[[-32, 49, -15, 4, 39, 3, -5, 37, -21, 11, 35, 14, 26, 8, -43, 7],
[-17, -8, -55, 2, -26, 39, 29, 42, 37, 43, -33, 55, -3, -23, -2, 38],
[54, -40, -11, -14, -28, 19, -55, 24, 44, 5, -11, -44, -33, 40, -34, -6],
[-49, 26, -48, 56, -14, 2, -2, 46, -17, 45, -39, -20, -14, 27, 13, -11]]
=>
[[7, -32, 49, -15, 4, 39, 3, -5, 37, -21, 11, 35, 14, 26, 8, -43],
[38, -17, -8, -55, 2, -26, 39, 29, 42, 37, 43, -33, 55, -3, -23, -2],
[-6, 54, -40, -11, -14, -28, 19, -55, 24, 44, 5, -11, -44, -33, 40, -34],
[-11, -49, 26, -48, 56, -14, 2, -2, 46, -17, 45, -39, -20, -14, 27, 13]]

[[4, 3, 29, 11, -5, -27, -3, 29, -9, 10, 6],
[26, 6, 0, 16, -19, 43, -6, -1, 29, -27, 16],
[18, -2, -7, -20, -11, 1, 7, 1, -34, -2, 2],
[3, -8, -15, 19, -33, 22, 1, 12, -10, 50, 8],
[30, -18, -32, -5, -25, 16, -10, -10, -15, -24, 12],
[10, 31, -14, -10, -5, 15, -52, 21, 8, -8, 27],
[29, 49, -21, -5, -23, -32, 11, -17, 16, 10, 7],
[1, 3, 2, 9, -24, -28, 24, 0, -3, 4, 7]]
=>
[[6, 4, 3, 29, 11, -5, -27, -3, 29, -9, 10],
[16, 26, 6, 0, 16, -19, 43, -6, -1, 29, -27],
[2, 18, -2, -7, -20, -11, 1, 7, 1, -34, -2],
[8, 3, -8, -15, 19, -33, 22, 1, 12, -10, 50],
[12, 30, -18, -32, -5, -25, 16, -10, -10, -15, -24],
[27, 10, 31, -14, -10, -5, 15, -52, 21, 8, -8],
[7, 29, 49, -21, -5, -23, -32, 11, -17, 16, 10],
[7, 1, 3, 2, 9, -24, -28, 24, 0, -3, 4]]

[[-1, -2, 4, -1, -2, 1, -9, 6, 6, -19, 9, -24, 4],
[6, 1, -7, -6, 1, -3, -1, 2, -10, 5, -9, 44, 6],
[1, 6, 7, 1, 0, -1, -4, 5, -21, -1, -2, -15, 5],
[-10, -7, -4, 3, 3, 1, -5, -7, 0, -5, -4, 16, 5],
[9, 7, 13, -3, -7, 2, -10, 5, -8, 9, -21, 1, -10],
[2, 4, -1, 1, -1, 0, -2, 14, -5, 9, 9, -23, 7],
[11, 8, -13, -7, 1, -4, -3, 5, 22, 6, -4, 13, 7]]
=>
[[4, -1, -2, 4, -1, -2, 1, -9, 6, 6, -19, 9, -24],
[6, 6, 1, -7, -6, 1, -3, -1, 2, -10, 5, -9, 44],
[5, 1, 6, 7, 1, 0, -1, -4, 5, -21, -1, -2, -15],
[5, -10, -7, -4, 3, 3, 1, -5, -7, 0, -5, -4, 16],
[-10, 9, 7, 13, -3, -7, 2, -10, 5, -8, 9, -21, 1],
[7, 2, 4, -1, 1, -1, 0, -2, 14, -5, 9, 9, -23],
[7, 11, 8, -13, -7, 1, -4, -3, 5, 22, 6, -4, 13]]

[[-20, 6, -27, -33, 14, -33],
[-17, -18, -14, -23, 9, -13],
[7, 1, 37, 10, -12, 39],
[7, 3, -3, 17, 24, 7],
[3, -23, 31, 39, -40, 33],
[-19, -41, -16, -22, -2, -21],
[-4, -14, -21, -19, -2, -23],
[21, 21, 39, 16, -36, 4],
[-14, 22, -20, -38, 41, -43]]
=>
[[-33, -20, 6, -27, -33, 14],
[-13, -17, -18, -14, -23, 9],
[39, 7, 1, 37, 10, -12],
[7, 7, 3, -3, 17, 24],
[33, 3, -23, 31, 39, -40],
[-21, -19, -41, -16, -22, -2],
[-23, -4, -14, -21, -19, -2],
[4, 21, 21, 39, 16, -36],
[-43, -14, 22, -20, -38, 41]]

[[3, 3, -6, 14, -13, 1, -4, 25, -19, 5, 17, 3],
[30, -1, 4, 16, -1, -1, 16, -10, -3, 14, -13, 14],
[-20, 3, 29, -3, -20, 12, -39, -7, -35, -11, -48, -41],
[36, -17, 2, 51, 6, -19, 19, 15, 3, 6, -21, -35],
[24, -34, 16, 47, -13, -3, -1, 22, -6, 28, 6, -14],
[13, -37, 3, 15, 6, -2, 13, 11, 18, 4, -25, -19],
[-12, -12, -32, 1, 2, -1, 15, 28, -19, 13, -5, -23],
[7, -8, 0, -25, -3, 4, -2, 26, -33, -8, 22, -9]]
=>
[[3, 3, 3, -6, 14, -13, 1, -4, 25, -19, 5, 17],
[14, 30, -1, 4, 16, -1, -1, 16, -10, -3, 14, -13],
[-41, -20, 3, 29, -3, -20, 12, -39, -7, -35, -11, -48],
[-35, 36, -17, 2, 51, 6, -19, 19, 15, 3, 6, -21],
[-14, 24, -34, 16, 47, -13, -3, -1, 22, -6, 28, 6],
[-19, 13, -37, 3, 15, 6, -2, 13, 11, 18, 4, -25],
[-23, -12, -12, -32, 1, 2, -1, 15, 28, -19, 13, -5],
[-9, 7, -8, 0, -25, -3, 4, -2, 26, -33, -8, 22]]

[[11, -52, 20],
[-16, 5, 27]]
=>
[[20, 11, -52],
[27, -16, 5]]

[[-16, -49, -5, -7, 14, -2, -12, 3],
[-14, -16, -5, 5, 14, -7, -3, -5],
[14, 26, 3, 9, 13, -3, -10, 1]]
=>
[[3, -16, -49, -5, -7, 14, -2, -12],
[-5, -14, -16, -5, 5, 14, -7, -3],
[1, 14, 26, 3, 9, 13, -3, -10]]
